In the data rows, 128 means zero.
Here is a table of points, one per row:
[178 203 112 130 153  69 145  77 165 186 137  83 155 148 173 153 107 107  97  77  77 145 145 145 103  70 138  82 133 144 135  73 111 108  85  77  66 110  84  69 122 244 161 122 214 119 152 174]
[ 88 178 105 164 191 118 192 128 158  79 132 105 135 140  73 107 112 110  94 119 119 118  92  92 152 169 146 113 177 171 149 158 145 194 168 169  99  76  95  87 126  98 117 126 115 126  84 122]
[132  96  80 255  80 152  99 114 158  89 104 138 148 170 114 107 114 112 113 100 101 172 121 121 111 156 161 134 112 151 146 142 135 141 121 171 136 165 194 140 154 149 124 154 157 117 144 141]
[ 86 127 169 132 135  70 141 165 140 136 141 145 173 158 143 148 151 153 109 145 145 121 171 171 138 152 157 135 137 137 140 159 186  76  84 102 132 155 124 118 126  94 122 125 122 104  83 107]
[100 119  99 109 141  69 137 122  93 131 105 130 112  82 132  91 130 117 137 129 129  61 134 134 126 103  88 156 128  85 171 119 140 164 117 153 187 143 163 133 154 132 126 153 203 136 140 138]
[ 98  88 152 131 148 147 128 138 124 132 155 143 155 148 127 163 125 144 118 157 157 119 170 170 119 115 156 149 181 147 160 176  30 124  94 124  68 138 145 113 121  95 119 121 130  96 103 118]
[140 128 104  83 123 141 104 145 143 104 171 121 114  98 112 138 118 128 122 113 113 152 128 128 117 152 161 132 110 166 132 130 134 181 121 119 152 167 168 136 167 129 152 167 158 139 124 139]
[163 148 170 162 121 116  83  93  71  91 113 149 106 112 119 119 112 120  79 127 127 166 120 120 108 102  55 155  92 100 255 128 143 133  97 100 104 102  81 122 127 140 135 127  72 126  72 118]
[239 124 194 115 153 113 174  91 212  26  74  95  85 105 120  98 128 106 156 130 130  22 168 168  91 165 107  94  80 119 109  62  73 138  67 148 146 135 126 117 100 101 138 100  96 114 107 113]
[ 97  93 142 255  72 107  99 147 168  97 140 142 107 104 120 142 118 121 137  90  90 175 119 119 116 152 143 136 136 145 147 131 134 153 124 154 177 161 144 140 161 147 121 161 169 116 151 142]
[ 98 125  61 109 154 100 131 107  93 135  80 130 110 130 125 101 126  82 122 135 135  60 127 127 124 103  95 145 153  93 172 137 144  86 118 178 216 140 173 132 151 127 136 152 189 130 137 140]
[129 124 147 148 152 119 145 124 122 150 124 149 138 138 137 162 148 118 159 145 145 133 172 172 174 129 148 135 120 155 141 129 141 133 161 134 121  97 174 159 120 149 160 120  66 140 144 195]
[133 110 165 147 131 130 149 121 110 144 102 169 147 131 122 179 147 132 154 145 145 146 181 181 150 128 131 131 138 162 135 100 144 150 167 144 143 104 115 154 115 144 139 115 157 220 166  12]
[152 106  82 142 156 142 137 152 123 126 168 165 111 151 128 183 151 147 142 162 162 135  88  88 124 160 106  90  93 108 111  85 113 106  89  71 122 121 135 105 128 147 161 128 130 166 145 162]
[106 128 134 151 165 102 142 150 139 154 166 156  90 122 147 114 152 148 165 146 146 137 184 184 138 132 145 133 136 147 138 135 143 146 156 151 121 105 110 160 121 150 150 121 103 134 149 195]
[104 110 141  98  98 137  59 117 174 106 155 117 130 142  95  87 112 153 103 115 115 134 128 128 134  91  94 155 136 105  99 142 145  97 153 118 152  94 124 149  94 126 153  94 140 166 134 162]
[122 133 116 151 160 143 145 105 130 151 115 153 176 132 139  77 149 189 155 146 146 135 180 180 135 132 147 131 140 149 137 128 142 150 155 113 166  98 115 161 119 156 141 119 104 141 147 191]
[128 147 153 145 150 142 138 124 129 153 172  86 147 156 165 112 110 118  88 127 127 161 138 138 100  95 112 100 115 107 111  72 106  96 177 192 176 140 122  75 123 100 121 123 109  99 118 116]
[114 121 155  98  93 103  99 100 149 109 157 102 125 128 153 111 159 131 149 166 166 126 103 103 128 136 148 141 156 157 149 128 145 114 154 111 138 112 149  88 117 157 105 117 102  85 180  96]
[ 80 125 117 105 134 143 138  44  78 137 109 123 115  82 121 121 126 128 132 128 128  56 121 121 167  95 101 156 104  95 169 120 138 144 125 178 147 136 216 130 149 135 126 149 196 139 135 141]
[208 132 177 116 141 178 132 210 109 144 178 196 119 147  90  99 117 130 117  96  96  52 113 113 132 111 110  62 110 126 106 173 161 133 148 125 156 112 145 172 115 209  71 115 130  89  91 107]
[166  19 157 204 125 122 128  73 112 133 109  97  95  68 163  91 128  91  85 155 155  58 120 120 130  89 140  50 135  97  78 170 172 126 188  81 102 197  86 142 194 136 146 194 135 159 133 142]
[123 106 126 141 146 173 138  96 115 125 194 164 136 158 131 125 154 167 150 161 161 135  93  93 129 159 105  89  89 104 107  79 109 122  83 128  66 122 138 105 124 141 164 124 147 157 155 161]
[121 149 141 143 136 131  77 124  53  92 102 143  81  78 131  67 112  75 110 105 105 131 131 131 165 202 255 183 185  79  77   9  75  60 111  86  96  67 121 136 125 138 107 125 132 125  67 117]
[114  89 108 104 114  49 108  86  83 108 122 137 163 101 152 148   0 145 221 118 118 148 119 119 123 111 139  74  88 123 121 178  64 133 160 104 116  95 144 111 110 100 107 110 120 116 107 110]
[130 152 178 150 161 136  91 126  71 117  89 117  94 115 100 123 121 110 128 128 128 152 127 127 135 100 105 164 104 130  81 140 162 170  85 118  99 126 108 106 120 106 122 120 125 100 122 113]
[190  79  94 135 135 125 133 163 142 148 121 151 136 141 126 160 119 178 137 142 143 127 151 151 202 112 137 155 171 147 159 158  28 104 111 133 118 122 104 113 129  94 109 129 148  94 106 119]
[162 120  87 150 153 112 144 113 122 138 167 174 130 159 118 125 151 130 141 151 151 145 186 186 115 127 140 131 149 167 133 115 152 123 163 150 114 116 129 157 116 136 143 116 144 216 172  12]
[122  91 131 132 140 161 130 131 122 128 167 145 121 187 127 135 120 170 126 152 152 122 170 170 156 117 151 152 161 140 156 165  28 142  91 109 147 129  79 111 125 100 107 124 151  97 108 118]
[ 90 100 160 141 149 153 135 149 122 138 129 162 127 172 135 155 152 146 158 160 160 135  91  91  99 159  91  83 141 101 111  77 110 110  86  99 125 120  96 105 128 143 165 128 157 156 150 160]
[151 122 124 131 110 115 146 126 145 143 149 144 159 149 147 169 148 176 132 132 132 119 158 158 165 140 124 141 189 124 138 125 182 111  91  79 120 139 146 116 143  94 118 143  94 111  92 108]
[ 91 124  87 108 152  63 134 119  96 134 118 129  67 120 126 109 130 108 120 135 135  57 131 131 109  99 100 152 132  90 170 129 144 156 118 151 137 146 217 133 154 135 124 154 179 145 132 139]
[122 122 108 130 124 149 143 150 148 151 120 141 133 165 150 150 142 166 138 133 133 119 161 161 207 140 137 142 134 127 136 137 183 125  95 108 101 149  94 114 135 101 107 136 147 108  84 111]
[198 138 171 121 119 179 162 163 100 173 145 108 117 109 238  81 110  67 122  98  98 123 102 103  95 159 137 171 118 251 170 170 151  93  93 109 115 111 116  97 110  44  81 110 150 212 154 201]
[125 127 120  82 126 128 103 153 144 100 153 122 123 139 114 110 116 110 119 115 115 151 127 127 147 153 166 130  82 161 134 133 136 182 116 134 171 168 139 136 170 134 149 170 147 147 121 141]
[159 149 114 146 140 148 141 172 121 145 154  77 129 133 165 150 107 146  86 123 123 158 133 133 130  93 107 102  96 105 109  62 105 132 178 160 163 132 160  71 126 113 104 126  98 120 108 117]
[130 108 109  98 113  98  59 137 184 108 152 120 107 158  90 144 110  91  90 122 122 133 127 127 149  94 109 156 100 107  99 154 146 100 155 117 127  98 135 152  94 127 154  94 131 167 128 163]
[188 165 186 130 132 147 149 129 150 178 127  96 139 138  65 148 120 127 130 104 104 138 121 121 108 169 199 128 136   8 175 169 147 133  93 126 124 127 123  91 115  62  12 115 123 196 225 194]
[130 142 157 145 137 152 140 182 123 155 117  74 145 153 170 123 108 135 106 118 118 158 131 131 132  86  95 103 120 107 111  56 105 149 185 143 138 137 174  72 127 106 111 127 104 117 108 116]
[191 149 112 151 166 137  93 112  84 125  63 125 113  93  98 124 120 150 107 133 133 154 118 118 113 102 107 161 129 132  85 146 164 106  90 151 106 119 119 107 126 112 119 126  94 105 116 116]
[ 94 123 131  97 109 121  97 150 141 107  85  92 126 139 151 132 152 147 121 176 176 120 107 107 120 142 170 137 113 158 150 144 147 114 151 139 119 115 136  86 111 182  85 111 115 104 157 100]
[110 165 142 147 161 123 142 138 142 164 128  90 146 125 160 153 116 138  99 134 134 158 110 110 114 105 126  97  75 118 120  68 108 141 157 120 153 127 114 247 121  79  77 120 147  99  92 120]
[ 80 126  69  97  98 109 114  97  88 109 119 124  99 168 188 135  13 145 223 111 111 138 132 132  79 138 118  62 123  92 103 150 219 105 139 139 116 120  94 106 127 110 114 127  95 127  86 108]
[124 129  99 148 168 161 144 113 124 147 112 151 157 107 139 176 144 108 144 154 154 134 182 183 151 139 162 131 105 151 141 145 141 117 154 155 156 101 114 159 116 157 155 115  91 134 141 197]
[167 115 109  82 121 127 106 126 158 117  94 128 178 144 116  90 117 124 117 115 115 153 117 117 120 149 152 127 144 160 138 126 135 146 124 158 139 162 176 140 176 129 158 176 121 143 121 140]
[129 119 168  81 119 123 107  89 156 127 115 130 134 150 105 144 117 125 115 115 115 153 117 117  96 149 160 127 150 165 135 125 132 160 128 113 179 158 161 141 171 129 157 171 146 137 123 136]
[ 98 175 135 149 161 134 161 150 154 140 140  94 148 136 209 124 106 126 124 103 103 133  93  93 146  37 134 170 145 104  87 188  66 136   2 136 155 120 131 184 139 190 164 139  58 189 174  61]
[143 120  96  98  94 153 101 118 144 108 109  98 150 114 155 112 153 135 154 165 165 128 107 107 136 139 145 142 144 160 148 128 143 130 158  84 162 114 133  85 111 159 101 111 139  79 177  95]
[103 124  87 105 104  77 127  88  60 145 104 143 100 102 111 117 101 122  83 115 115 140 101 101 182 165 147  98 219 167 142 105 122 192 120 158 149 255 114 156  16 162 146  16  87 156 135 163]
[136  99 118  96  66 102 254 126 131  68 155 133 110  98 106 149 117 146  89 119 118 157 118 118  93  85 126 178 129 109  89 148 157  78 148 136 138 100 127 154 105 139 159 105 143 122 150 161]
[ 97 123 146  97  98 127  98 108 140  98 168  96 132 114 157 119 155 105 148 168 168 122 111 111 160 140 158 144 102 151 150 133 145 127 147 165 119 118 103  87 115 165 101 116 114  86 179 101]
[174 150 136 136 148 171 157 185 118 197 141  81 116 111  78  86 123 115 157 108 108 141 106 106 108 157 212 149 118  40 211 155 149 131 177 112 120 130 118 149 108 132 254 108 114 127 146  52]
[159 206 143 148 112 131 163 117 172 176 154 191 153 129 137 124 169  92 203 190 190 163  97  97  91 162  84 223 121  77  75 176  74 138 181 141 141 174 135  88 127 189  85 127 134 130  15 127]
[138 117 159  80 117 115 106 127 152 126 141 122 107 128 109 101 117 192 124 109 109 148 113 113 125 141 160 141 113 167 138 118 134 151 135 188 120 166 133 140 175 140 144 175 151 149 117 141]
[119 121 101  99 101 116  97 174 145  98 129  92 104 120 161 146 155 105 146 170 170 123 115 115 123 142 147 140 138 148 148 131 146 160 146 103 120 118 132  85 117 169  93 117 117  94 171  98]
[150 128  94  98  92 118 102 113 159 111 103 102 120 146 163 134 160 136 162 175 175 120  81  81 126 148 140 140 159 147 162 110 145 136 122 145  96  95  95 255 127 138  71 127 112  79 162 106]
[101 180 114 128 140 138 118 141 175 144 117 255 141 132 189 145  97 132  72  95  95  15 105 105  91  93 148 147  90 119 115  65 107 155 187 126 120 136 104  84 129  64 128 129  86  99 162 109]
[117 104 127 144 159 127 136 169 119 131 100 162 203 143 127 143 153 139 146 161 161 137  88  88 130 164 106  83  92 116 112  90 113  96  91  78 112 124 148 107 118 139 165 118 158 158 144 156]
[105 127 135 130 123 142 143 131 135 139 151 137 167 156 146 138 146 168 132 136 136 117 170 170 177 145 143 142 132 129 136 139 182 120  87 127  91 153 100 115 129  96 114 129 151 101  90 108]
[148 255 139 171  11 119 100 138  71 102  97 109 104 116  95 112 126 129 122 163 163  50 147 147 143  98 125  46 125 139  99 173  59 101 154 116 112 166 118 152 178 116 174 177 155 159 162 159]
[108 120 154 149 147 140 143 164 129 162 104 149  82 148 149 135 148 154 178 141 141 137 176 176 136 126 126 132 179 150 139 122 139 147 163 117 130  98 153 155 121 148 156 121 100 135 144 194]
[100 113  55 102 112 113 107 141  81  96 115 116 120  97 161 145 239 135 151  85  85 144 135 135  71 118 126  76 115 108 112 173  88 125 138 146 118 116 119 110 115 100 114 115 107 125  95 117]
[183 129 208 114 139 202 131 174 103 145 174 190 176 129  89 127 119  80 125  97  97  47 117 117 103 109 105  63 145 124 110 170 159 122 147 154 126 117 144 175 115 199  90 114 127  74  99 105]
[ 79 169 135 130 183 194 172 144 198  47 102 126  81  80  71  93 120 104 158 107 107 168 134 134 144  71 106  82 111 149 163  89 105  10 127  59  77 191 120 128 130 124  86 130 112 127 124 105]
[103 107 108  99 108  82 112  97  92 120  99 120 124 122 148 136 238 164 160  77  77 142 116 116 104 105 128  86 102 117 115 160  88 130 158 124 113 114 117 116 120 102 108 120 107 131  92 115]
[111 106 109  99 101 105 111  58  92 120 109 125 118 178 150 126 235  99 176  74  74 146 115 115 148 105 119  84 101 113 111 157  85 136 155 120 141 110 105 115 121  87 124 121 110 115 106 114]
There is one direction along which these points spread out most. Take the direction at right angles to it along which they spread out most. Then take the direction at right angles to both along which they spread out most. Go by this last direction. How far along it is each point below, from 0 to 99? 50 is the average, and the first point above lies past it. One standard deviation of the points above along it is 16.
[101 108 107  97 105 158  59 156 171  97 123 108 162  91 103 129 110 135  99 120 120 129 142 142 104  98  96 157 125  93 100 141 143 154 146 111 121 101 100 148  94 140 143  94 155 173 126 162] 51
[ 72  68  89 198  52 123 147 129 152 218 144  59 131 124  38 125 113 120 133 109 109   0 121 121  81 123 125 147  77 171 110  67 106 109  77 113 129 110 108 111 113 121 111 113  71 125  91 108] 47
[146 160 134 150 164 176  91  74  72 112 121 124  90 114  98 118 121 122 115 134 133 154 131 131  97 103 107 159 131 127  79 146 162 152  78  92 152 121 101 105 122 105 124 122 112  97 127 113] 46
[134 129 108 130 114 153 143 119 134 134 177 136 170 122 144 192 146 141 140 130 130 115 161 161 197 139 130 144 160 128 138 131 183 107  90  96 110 145 136 114 139  91 122 138 107 105  95 110] 48
[125 117 146  78 126 143 103 124 153 134 100 122  82 160 104 186 111 112 116 115 115 148 111 111 122 144 165 131 131 168 138 130 134 126 135 177 151 161 133 139 173 138 153 173 152 141 113 142] 61
[165 155 162 154 171  84  94  98  90 130  99 135  89 105  88 110 125 158 102 133 133 160 116 116 119 104 120 158 107 143  80 155 165 102  92 119 128 117 135 110 117 104 119 117 113  99 119 111] 46
[121 103 142 144 153 103 133 171 119 129 164 160 171 135 128 138 155 145 162 154 154 135  87  87 132 160  95  92 109 110 115  80 113  61  90 155 113 126  82 108 126 134 172 125 158 150 157 159] 51
[101 109  94  77 137  88 134 123  44 117 138 110 150 149  81 121 102 113  90 106 106 142 145 145 126 215  57 189 128 110  90 132  66  93 180  83  96 190  93 160 208 162  99 208  90 125 189 148] 47
[131 165 118 146 155 137 140 131 131 150 179  86 143 145 164 134 119 110 109 134 134 158 119 119  82 105 114 100 107 121 120  65 108 137 152 121 125 135 154 245 117  60  99 117 138  82 105 118] 49
[ 87  88 101  52  46 134 183 135 172 240 112 162  98  76  72  65 111  73  80 143 143 202 145 145 127 122 104  52 101 123 116  93 100 131  55 129 127  84 129 106 137 106 106 137  93  97 117  96] 43
[112  92 138  92  62 143 254 137 119  68  83 121 134 169 111 120 111 120 103 118 118 151 122 122 123  80 123 183  99 102  90 137 155 154 148 116 101 108 116 152 105 148 152 105 159 131 142 160] 53
[115 177 117 165 172 114 195 119 152  78 142 106 136 118  71 134 113 124 105 112 112 123  86  87 149 169 128 113 214 173 148 144 141 187 171 128 154  63 115  85 127  88 125 127 112 118  93 118] 51
[115 118 157  81 109 164 104 133 140 112 124 116 160  64 119 162 117 138 129 110 110 148 123 123  98 150 144 129 164 154 139 116 131 148 120 189 153 159 129 136 175 135 157 176 143 140 125 142] 62
[104 164 148 150 153 157 144 112 169 177 108  90  95 111 201 135  99 156  75  91  90 123 126 126 148 255  51 154  98 109  95 200  79 105 158 117 115 105 148 163 105 156 176 105 141 137 162  63] 56
[163 150 150 156 162  94  90 147  89 122  92 125 119  90 104 111 124  87 139 124 124 159 126 126 144 104  88 158 139 124  79 139 163 150  84 142  93 121 103 109 124  92 127 124 131  87 135 110] 46
[128 101 120  98  97 132  59 130 186 112 130 116 154 128 102 126 112  93 116 114 114 133 129 129 132  90  78 155 168  94  99 133 143 126 154 130  93  95 137 151 100 120 161 100 136 159 139 161] 51
